Each path is a new rotation, seen through one point. The rows after it are directions, each followed by how far the rotation turns it, in degrees a step (0 if it stays put).
Each turn is a multiple of 5 degrees from 10 to 175, or 0.
Each row of a path follows its step; steps can be skipped.

step 0: [-10 -17   9  13  17   4 -10 -38  -3  26 -40  18   2   1 -31 -21 -21  31
  17 -23 -28 -28 -12  13 -19 -34   2   5   2  22  80  66  10 -47 -33  43
 -25 -33  19   1  10   9  -2  19  -2   1 -36 -16   6 -10  14 -14  -7  12
  10]
step 4: [ -5  -1  16  35 -28   0 -19 -49   0 -11 -11 -11  25 -17 -11 -12  31   0
 -13 -38  -3 -16 -24 -31  -3   8  21  13  57   6  33  65  23 -25 -30 -26
 -13   7 -30  25  19 -18   0 -22  21 -14 -38  -6   5  30  13  -7   6 -11
  62]
step 5: [ 37  -4  -2   4  10  20  11 -63 -22   6  -2  22   3 -16 -25 -20 -17 -18
  33 -42 -10 -55  -9  -6  -8 -23  -7  30  -2 -13  24  40 -15  -9   9  -5
 -49  10  23   2  31  22 -11 -23   1  24  11 -61   5   8 -40  16 -10 -33
  10]
step 13: [ 22  -8  28  40  -8  45  24 -45  13  13 -38 -18 -23 -11 -53 -28 -31   8
  10  -3  13 -14  44 -27 -50 -14  33  21  -5 -11   4  38  -2 -16   8 -62
  21   0  19  16  14 -12  11  -4   7   3   3  19  16  20 -11 -44  -2  11
   5]
step 19: [ 11  14  15  25 -26  -4  -3 -44  -3  26 -44  13  15 -11  -5 -25  13 -15
  18   1   6  12  61 -43 -33   0  33   1 -33  17   3 -11   9 -24 -30  -7
  44 -27  10 -26  -5  -5  27 -11 -13 -16  30 -14 -39   2 -31 -18  26 -25
 -54]
step 29: [  0   5  23  46  -5 -41  10  25 -12  -9 -16   1 -41 -10 -24 -35  24  42
  17 -23 -19  12   2 -17 -50 -13  26  -8   4  38  38  50   0 -36   0  -7
  21  22  28  20  26  17   2 -20  -7  25 -44   1 -20   2   5 -23  29  42
  19]
step 30: [-13  30  33 -20 -33  21   7 -33  11   4 -21 -30  16  -6 -23 -54   8   0
  15 -15  25 -19  30  -8 -30 -36  17  14  -9   3  -2  37 -37 -15 -54 -36
  21  17  50  23  41  24   9  -8 -21  -4   2 -36   6 -25  -1  10  18 -19
 -26]
step 34: [-13 -16   8 -25  -5 -40   7  -1   3   8 -12  -4 -26  22 -24  -7   2  31
  20  -9  17 -42  -7  -1 -31 -44 -14  19   6   2  28  61   4 -60  22 -40
 -17  -7  28   5  41  33  -5 -27  -1  18   8 -14  56  28 -21 -17  15 -18
  -3]
[ -6   0  -2  -6  -2   4  -6   0   2  -4  -3  -1   5   7  -6  -8   1   4
 -13   0  10  -1 -10  15   6   6  -5   7  -1   4  -4  11 -10  10   7  -9
  -3   5   3   6  -6  17   1  -4  -2  -3  12   3   5   1  -4   9   5  -8
 -11]
175
[ 14  -6   6   1  -9   1   0  -8  -2   4  -6   0  -7   4  -2  -8  -3   3
  -3  -3  -7  -2  -4   1   3   9  -2  -2  -2  -9   8  10   1  13   6   6
  -7   6  -6  11  -6   5  -1  10  16   2  -8   3 -20   3   1  -5  -5   8
   3]
90
[-11   0  -8  -9 -15  -2 -10  -6  -5 -10   2 -11   0   5   0  -4  -6   5
   7   4  -3  -4  -5  -8  13 -14   7   3  -1 -10  -4   3  -4   1  -7  -2
   0  -2  -1  -7   3   1   4   4   5  14   6   8   0   2  14   0   0  -5
  12]
110
[ -1  -6  11  -9   8  -7   8  -6  -2   3  -2   8  -4  -9   8 -14   3  -2
  -1  -1   5  -4   7  -6   3  -6   4 -10  -7  11  -3  -2   2   7   3  -6
   9   5  -5  -1 -14  -6  -5   1  -7   8  11  20  -5  -1   1   7   1   2
   1]
10
[  6 -10   3  -8   6   4  13  -7   5  -5  -2  -7  -9  11  -4   6   7   6
   0  -1  -5   0   4  -4  10  -8   5  -4   2   5  -1  -5  -4  -6  16   6
  -5   2  -8  -7  -2   6  -3   3  -3 -15  -6  -3   0  -2   7  -5  10 -18
   0]
40
[ -2 -11   2 -16  -2 -14  -3  12   5  14  -3   0  -6   5  -1  -9  -5  -4
  -2  13   1   4 -10  -9   4   4  -8  -3   5   4   4   0   1  -6  -4  14
   0  -7   8  10   0  -5  -2  -7   4 -10   5   1   4  10  -1  -1  -3  -6
   6]
130

step 2: [-75 -16  -3 -13  19  33 -26  30 -32   1 -17 -58   3  18 -10   7 -23   6
   7  -8  36   4   5  -7 -30   7  24  33   8 -24 -23  13  24 -27 -26 -39
  15   8 -13  46 -28  -4  -1  22  44   5  -4  21  27   4   6  35 -39 -32
  17]
step 4: [-16   7  23  35  24 -12   1  -2 -13  21 -13 -22  45  21  48 -55  21  -7
 -59 -13 -14 -14 -22  13  12  11  33 -23  55 -41   5  29  29  16 -42  14
  -5 -19  -2 -22  10  20 -17 -45 -13  11 -42  -6  18   7 -27   1  12  15
 -20]
step 13: [ -9 -63  51  -9 -14 -13  24  54 -45 -14  34  -3 -16 -12  21  24  33  -7
   3  -4 -42 -23  16  -6   7 -21 -17  17 -22 -13  -1  38  14  -2  25  18
 -54 -41  12  11  17 -11   7  21   6 -12  14   8  29  -1  -9  25 -56 -20
  15]
step 18: [-11 -33  -7  34  15 -22 -34  -4   2   5 -13 -14 -23  -9 -37  13 -24   1
   0  36  42 -15  34  -8 -19 -21   0  41 -49  -7 -37 -34  21   1 -27 -32
  13  -9   9  18  16  21  16 -23  37 -32  15 -41  38 -27  19  25 -10 -50
  43]
step 19: [ 25 -49  19 -47  -9 -18  32  14 -10 -47  -6 -27   6 -23 -15 -30  -9   4
   0 -54  -4 -14 -24  36 -29 -10  21   4 -15  29  15   3   1  13 -27  -3
 -10  39   1  28  -7 -27  -2 -61  32   4   5 -14  -3  36  40  -7 -34   1
  48]
step 31: [ 47  25  25 -11  -1  15  18 -10  50 -19 -21   2  32  14 -26   8  30 -19
  -8  27  24 -38 -16   3   7  93 -19  16  31 -32   6  19  12   4  22   9
  13 -14  25  18   5  11 -33  21   4  55  25  -3 -19 -29  -5 -16 -27  18
 -10]
step 32: [ -5 -18  48  21  -1  38 -27  11 -28 -13 -21  52 -13   9  17  38  30 -12
 -12 -17 -20 -27 -11 -42 -51 -10 -29 -23  10  -8 -22  17 -35 -28  52   9
  -8  -9 -11 -44   6  -5  -7   0  -5  60  -4  23 -18  23 -10   6   9 -30
 -34]
step 34: [  3 -18  -8  46 -14   3   4  31  -3 -30  -7   4 -49  27 -16  -4  -5   3
 -24  32   2 -28  49  30  25  11  -9  30   2 -12 -11 -25 -24 -57 -51 -26
  29  14   9  -8  61 -18  -3   6   3   7  12 -48  12 -27  42   2   0  -9
 -36]
[ 11  12  -1   0   1   7  -7   2  -2  -8   5   0   3 -10  -8  -4  -6  13
   0   2   4   6 -12   2  -5   8   1  -2  -3  -2   0  -3  10   8 -15   5
 -14  -9   2  -4   5   0   7  -4  -7  10   2   4  -7   3  -1  -5  -4   4
 -16]
70
[-11   5   1  -6   6   2  -7  -8  -1 -12   1  -1  -4  -9   2   1   4 -10
   4   6   1   0  -3   1  -3   6  -7  17  -8  -1  -5  -5  -1 -14   0   7
  -6   1  -2 -16 -11  10   4   3   0 -14 -10   1   4  12  -2   1  -2   1
  -1]
95
[  2   4  -8  -6   7  -1   9   1  -1  -5  -2  -8  -5   3  -8   5  -3   9
  11  -2  -8   3  -4   8   9  -6  -1   8   4   5   6   1 -11  11   9  -1
  12   0   1   5   1   2   2   7   2   3 -12   3  -1  11   3 -16 -16   8
  -1]
130
[ -3   1   2   8  -7  10  -5  -7  -1   9  -8 -16   8   5   4  -5  10  10
 -10  16   0  -2   5   5  -2  -1 -10  13  -4  -1  -2  -4  -9  -1  -2   4
  -7  -4   5  12   2   1   0   3   4   0  -6   0  -9 -12  -2   2 -12  -4
  -1]
135
[  4  12   2   1   9  -1  -6   3   3  -4  15   2   3  -2   1   8  -6  -3
   1   0 -10   5   1   8  -4  -6   4  -1   6  -9 -16  -2   0   5  -2 -10
  -3   5   2  10  -9   8  -2  11   5   0  -3  -7  -4  -9 -17  11  -5   4
   6]
140
[ -1   5  -7  -1   4  -2   8  -3   6  -5 -14   2  -2   3  -2  -3   5 -11
  -1  -4   6  13   0   2  14  -2   2  -6  -2  -8  -2  -4  -7  -1   4   6
  -5   7  -4  -4  -4  -2  13  -2   1  16   6  -8  -5   0  -1  13 -12 -16
  -6]
10
[-13  -2   0 -11  -3  -5  -5  15   9   2 -10  -4   8 -14   4  -5   2   1
   4   6   1 -10 -10   0   1   8   0 -10   5   8  -4  -3 -10   5   1 -16
   2 -10   7  -5  -3  -4   7  -2  -4   2  -1   1   7  -2  -6   8  -9   5
   4]
40

step 1: [-32  18  -9 -13  15  10 -38 -16  23  24  -6 -42  -2 -33  41   9  20 -33
 -25 -11  -2  -6  23 -14  -6 -17 -20  10 -19 -23 -27  -9  18 -63  16  -3
 -41   1  11   7 -17  27  18  69  18 -31 -20  -2 -30 -12 -12 -20  16 -15
  20]
step 17: [-17 -26   2 -35  -1  20  43 -15  -5  30  38  -8  11 -24   0  30 -31  -9
   7 -13  -3 -51 -11  28  21 -13   3   1 -46 -45  12   3  22 -20  34   1
 -58 -15  40  15  17 -13 -22 -13  -3 -17  -4 -60  16  -3  -1 -24   1  -3
  -2]
step 19: [ -2  18  -2 -21  35   3  27 -24  -7 -21   1  11  32  17 -20  12 -12  14
 -17  15 -21  51  33 -25  -6   2 -20 -11  20 -19 -26 -39  53 -30  -6  23
 -18  10  -1  31 -37 -14   2  38  -7  15 -20  34 -27  22  12 -12  63  -7
  21]
step 21: [ 47 -12  13 -25   7   4   6  10  -4 -31  43   8   6 -45   7 -52   2 -15
  34 -11  25 -36  -9  18 -12 -17 -13  -8  21 -24  -6 -15  -9  -8  24  -5
   2 -22 -16  16  23  27 -33  15  -7 -50  51  12 -57  -8   2  30  -8  -9
  30]
step 26: [ 25  -6 -17   0  16 -15  17 -40 -58 -29  20  17 -47   2 -12  -7 -22  -6
  11 -18  16   8  56   2 -22   7 -18  -5   0  14 -13  12  14 -21 -53  26
  -4  18  36  15   4  34 -15 -11  48 -19  21 -29 -37 -24 -20  -7  -9   6
  22]
step 28: [-36 -27   2 -28 -11  -9 -14  -6  44 -46  44  -1  -8  -9  27 -26 -28 -27
   9  22 -21   8 -51 -24  10   2  17  57 -51  34  11 -28  27  -1   1   0
  15   1 -11  37 -12   3 -18  32 -22   5   9  -7  -7 -40   0   2  14  12
  -6]
step 29: [  1   8   0 -10  13  27  36   2 -16 -15  21   7  -3  29 -15  25  36 -17
  15   3 -24 -50  42 -24 -30  31 -24 -12 -47  25  27 -27   8 -18  44  15
  20  16  29  22   4  34 -20  28  -4  28 -14 -58  -6  -4  -9  15  23  18
   9]
step 31: [  8   3 -20 -23 -28  -7  25   2  -4 -18   2  28 -17 -28   0 -34   5   5
   6   9 -21  15  16  33  -1 -11  27  70   7  28 -45 -57  19 -40 -53  -8
   1  -5   0  -8  10  -3   5   9  15  -9 -19  16 -54  21  15   8  21  18
 -32]
[  4   2   7  -6   8  -7 -20  -9  -6   2   9   5   3  -7  -1   2  -4   4
   0  -3  -3   5   2   9  12   4   1  -4 -12  -3  10   0  -9  -2  -7  -1
  -3  11   8 -12  -8  -8   3   0   8  -4  -7  -2   3  -4   4  -3  13  -8
   6]
45
[  4   8   4   6  16   1  12   4   5   9  10 -10  11  -8  -6  -8  -4   5
   9   7  -2   1   4   8  -2  -5  -1   0   4   3  -6  -9   2  -6  13   4
   5  -4   3  -4  -1  -3  -2   1  15   1   4  -2  11   1   9  10   5   1
 -11]
175
[  1  -4   0  -1   0 -10   8   3   9   4  -6   4  -6   1   2  -1  -4  -9
  -6 -11   9   6  11   8   7   3  13  13   0  -6 -16  -7 -12  -2   3   8
  -2  11  -3  15  -2  -4  -2  -5   3   0  -3   3  12  -3   3  -3  -2  -3
   6]
80
[ 11  -8   0 -19   0  -1  12   1  -1  -7   8  -4   1  10  -3  -3  -5   2
   1   3  11   6 -13   0   8  -1  -5  -7  13 -19   5  -8  11   6  -2   9
   2   1   4  -1   1   1   5  -3  -3  -1  -3  -7   5   5   2   0   0  -5
   9]
10
[  2  -9 -11  -3   4  -7  -1   5  -6  -8   1   6   3 -14  15  -1  -9  10
   0   9   3  -2  -3  -7   0   5  -6  11  -4   2  -6   9   2   8  -5  -9
  13   4  -5   0  14   7  -4  -4  10   1  -8  -2   9   0   6  -1   1  -3
  -6]
140

step 0: [ 18  -5   7 -27  -9   3  45  -5  11  25 -20   6   1 -47 -31 -42 -23  15
  21  16  37  27  43 -20  40 -12  40 -19  14 -32 -36 -11   6 -17  -2  41
  27  23  -8  17 -11 -22   1 -56  17   1 -14  39 -15  -6  -3  34 -16  24
  -9]
step 6: [ 25  38 -14   9  32   9 -21 -26  17   5 -44  19 -20   4  -9 -13 -37  23
  36  44   4   2  30 -21   9  28  31  -4 -59  -1 -36  10  -1  16  29   8
   5   1 -17 -19 -22  -4  -7  46   4   0 -10 -25 -25  23 -30  28  -3 -64
   9]
step 19: [ -5  29   9  24 -13  13  10  -4   7 -34 -56  24 -12 -76 -17  -6 -32   4
   9  18   2   0  27 -22  39  47 -17  21  -4 -34 -35  -1  51  -5  18 -18
 -17  42  -3  16 -12 -18  -4 -13  10   2 -19  23  -7 -15 -42  -8  17  16
  31]
step 20: [ -4  23 -23 -18   2  32 -30  -8 -15  42  23 -35  19 -19 -31 -45  13  17
  37  27  30   5  10 -14  -8  24 -10 -12  21 -17 -21  49   6   7 -37  30
  22 -24   3  28 -25 -41 -26  -5   3  38 -53  26  13   4  -5  33 -21  17
   5]
step 22: [ 15  33 -28 -23 -29  42 -25  -2  40  42   9   8  10  19  13  -8  22  27
   6  42  22   8   1   5  15  39  10   4 -12 -11 -25  37  15 -11  36 -25
  22  15  10  -9 -18  69 -26  27 -19 -18   0 -35  16  39  -3 -26 -10 -40
  17]
step 24: [-34  37  36 -10 -19  34 -25 -13 -17 -18  34   2  16  25  13 -44  15  -7
  12 -14  24 -41  -6 -54  37  15  19 -11  22 -34 -37  -8   0 -17  17 -10
  -4 -44  -6  21  15   5   1 -50  -1 -12  -5  36  25 -10  21   0 -10 -20
  55]
step 29: [-32  39 -20  32  16  40  27 -39   2  20  -2 -53  -6 -15  29  24 -12  11
  21  -7 -14  34   2  38  27  13  68 -11   5 -13 -30   4 -37  12   0  44
  -9 -12  19  27  49  25   4 -34  11  10   7  -2  13  10   6  18 -22  14
  -9]
step 34: [ 23  21  -8 -18  -9   4 -41   2  29  11  -8   5 -13  25  -1   4 -13 -12
  52  -5  17  36  -4 -19 -49  43  -2   3   3 -39   2   6  41  -3  41  35
   1  -4  34 -21  60  18 -33  30  34  24  24 -31  -4  17  -8   3 -34  -4
  -5]
[ -4  -5   6   6  15  -6   4  -4  -3  -2   4  -7 -14 -12   1  -1   8  -5
  -1  -4   4  10   1   6   7   6   4  -5  12  -5  -4   9   7  15   3  -4
   3  -2   1   1  -5  -6   9   9 -11  -2  -3  -2 -16   7   1  -7  -7   1
   4]
35
[ 11   1  -7  14   0  -4   1   0  -6  -3   4  -4  -2   4  -7   4 -18   5
   7   0  -5   7  13   7  -4  -9  -6  -5  -7  -2   0  -3  -1   5  18   5
  -8   4   2   4   7  -3   6 -11  -4  -4  -6  -5 -12   1  -4   4  11   0
   3]
170
[ -5  -1   4  -7   6  -1   3   1   2  -4   9  15   3   2   4  -4 -15   4
   1 -16   2   4  -1  -1  -4   2   5  -1  -1  -5  -5  -8  12  -2   4   0
  -3  -5 -10 -13  -4  -8  -1  -3  16   7  -3  -5 -12  -2  12  -5  -3  -6
  -9]
40
[ -5 -11  -8   0  14  -4  -7  14   6   2   0  -1   0   4   2  -4  -7  -2
  -5   2   2  -2  -5  -1   2  -3   2   2   4  -7  14   9   0   3  -4   0
  -2 -13  16  -1  17  -4  -8  -2  -5  12  -8  -4   1  -2  -4   3   4   3
 -12]
135
[  5   2   5 -15   7   5   7  10  12  -3   4   4   4 -15  -4   0   0   1
  -7   1  16   0  -7   0  17  -3 -11  -6  -4   3   4   0  -2  -9   8   1
  -2  14   2   1  -2   6   1  -4  -4   0  -9  -7  -2   1  -1  -2   9  -6
   6]
130
[-16  -1  -5   4   9   7  -1   7   1   3   1  -8  13   4   4   1   7  -7
   2   2   0   9   6   8 -11  -1  -7  -6   0  -6  -4  -7   7  -4   7   0
   1   6   2   2  -5  20   3  -4  -6   8  10  -1   4  12  12  -1   3   3
 -11]
55

step 2: [ 19   7 -19 -23  10  13 -24  -2 -19  -3 -30  13  15 -15  26  32  -3   9
  43 -38  22 -27 -16 -32  12  37 -68  -9 -40  39  15  25  31   4 -11 -20
   0  -2 -17  28  -3  -8  34  33  16 -14   8  19  13 -18 -36  55   8 -54
 -53]
step 12: [ 32  31  25 -18  -3  47 -19  14 -21 -44  21   0  36   4  37 -11  26  -6
  75 -38   0 -43  12 -10 -28  42 -42 -22  -9 -30  -4  53  15  20  11  17
   2   2  11  -3   7 -16  12  42   9 -18  -4  27  -6 -10 -33   5   9  14
 -33]
step 14: [-24  12  41  13 -28  26 -32   4 -16   0 -32  10   9  15   5 -12  10 -30
  55 -15  48 -15 -22 -11  17  42 -18   8 -30  19 -27  29  38 -43 -16  20
  43  31 -51   7 -19 -21   8  22  10  -5 -59  10  12 -10  -5  -3  -5 -29
 -54]
step 16: [ 11 -11   2  -8 -66  15 -15  -7  17  36 -48  26  67   0  -3  -9  16   2
  21  18  -2 -22   1  35  -9  -6  -4  33  16  63   0  12 -20 -30   2  15
  43 -26 -46  -3   5  -3  44  44   8 -12 -41 -18   0   5 -37  11  13  20
 -25]
step 21: [-21  42  29 -14 -16 -18 -26  -7  27  -7  -3  12  49  26 -30  37  22 -21
  16 -28  24 -34 -30   4 -26   2 -34  14 -10  50 -20  25  -1 -16  -4 -12
  26  -8 -33  39  23   7  27  17 -25 -14 -18  71  -2 -20 -28  10  -8  -8
 -54]
step 28: [-27  49  -8   4   9 -32   2   3  57  31 -37   6  28 -21  16  16 -10 -30
  35 -22 -17  -7  -4  11 -19 -23 -40 -20   7  48  -9  33 -15 -26 -14   9
  -9 -52 -52 -10  26 -19  56  -9 -17  20 -27   4  -1  21 -38  34   6 -10
 -31]
step 29: [ 30  -3 -18   9 -65 -24 -17   1 -14  32 -18  18  99  27   4  10  12   2
  -7  -5  11 -22 -23   5 -17 -10 -35   1  11   6  37  24  25  -5 -14 -32
  29  19 -58 -34  16  14  -3  17  38  -9 -10 -31  13 -18 -20  36  13 -19
 -26]
step 31: [ -7  68  15 -12 -21   3   3 -13  24  28  22   2  79  17  12  16  44 -20
  11   8  10 -24  37  12 -39 -12 -25 -41  18  -8  -7  46   3  -2  -8   8
   2  29  21  -4  48  38   3   9  18   3 -27  36  -7   2 -48   5   0  15
 -47]
[  3 -13  17  -1  -2  12   2   6  -2  -4  -4  -2  -5 -10   5   6  -8   1
   2  10  14  -8   4   5   1   0   5   6  -6  -7   0   5 -10 -10  -2   0
  -2   6   5   5  -1 -17   3   6   4   0  12   2   0  -4  -3   2   9   8
  -3]
10
[-14   8   3   8  11  -2   2   4 -10  16 -11  -4  -9  -8   7  -6  -2 -18
  -1   1   5  -2   1   0   8  -6  -5 -14   5   1   2   4  -1  -8   4   2
  -3  12  -7  -1  -2  -2  -7  -4   6   4  -3  -2  -3   8  10  -2  -1  -2
   0]
80
[  7  -2   4  12  -3   6   1  12  -7  -6   1  12   8   5   2  -9   6   0
  -6 -10  -4  -6  11   8   7   1  -2   3   0  -6   4  -6  14   0 -10   6
  -8   9  -6   9 -10   3  -2   5   3  -1   8   1   2  -1  -1   2  -1 -18
  -6]
145
[  1   4   5   9 -10  -5  -1   2  -1  -8   1  -2  19  -1   1  14   2  -1
   1  -2   0   5  -4  -2  -9  -2  -9  -6   1  -1  -5  -2  -8  -8  17  -6
 -11   2   7   3   7   3   0 -12   6   2  14   4  -7  -2  12   2  -4  -9
   3]
35
[  7 -12   3  -1  -1   1   6  -9   5  -7  -2  -7   3   3  -3  -7  -3   2
   4  -6   6  -7   0 -14   0   2 -15  -3   2  -3  -9  11   4  -7  -8   7
  -1   1   1  -4 -12  -4  -4   1  -5 -14  -7  -7  -5   3  13  -5   0  -4
  17]
140
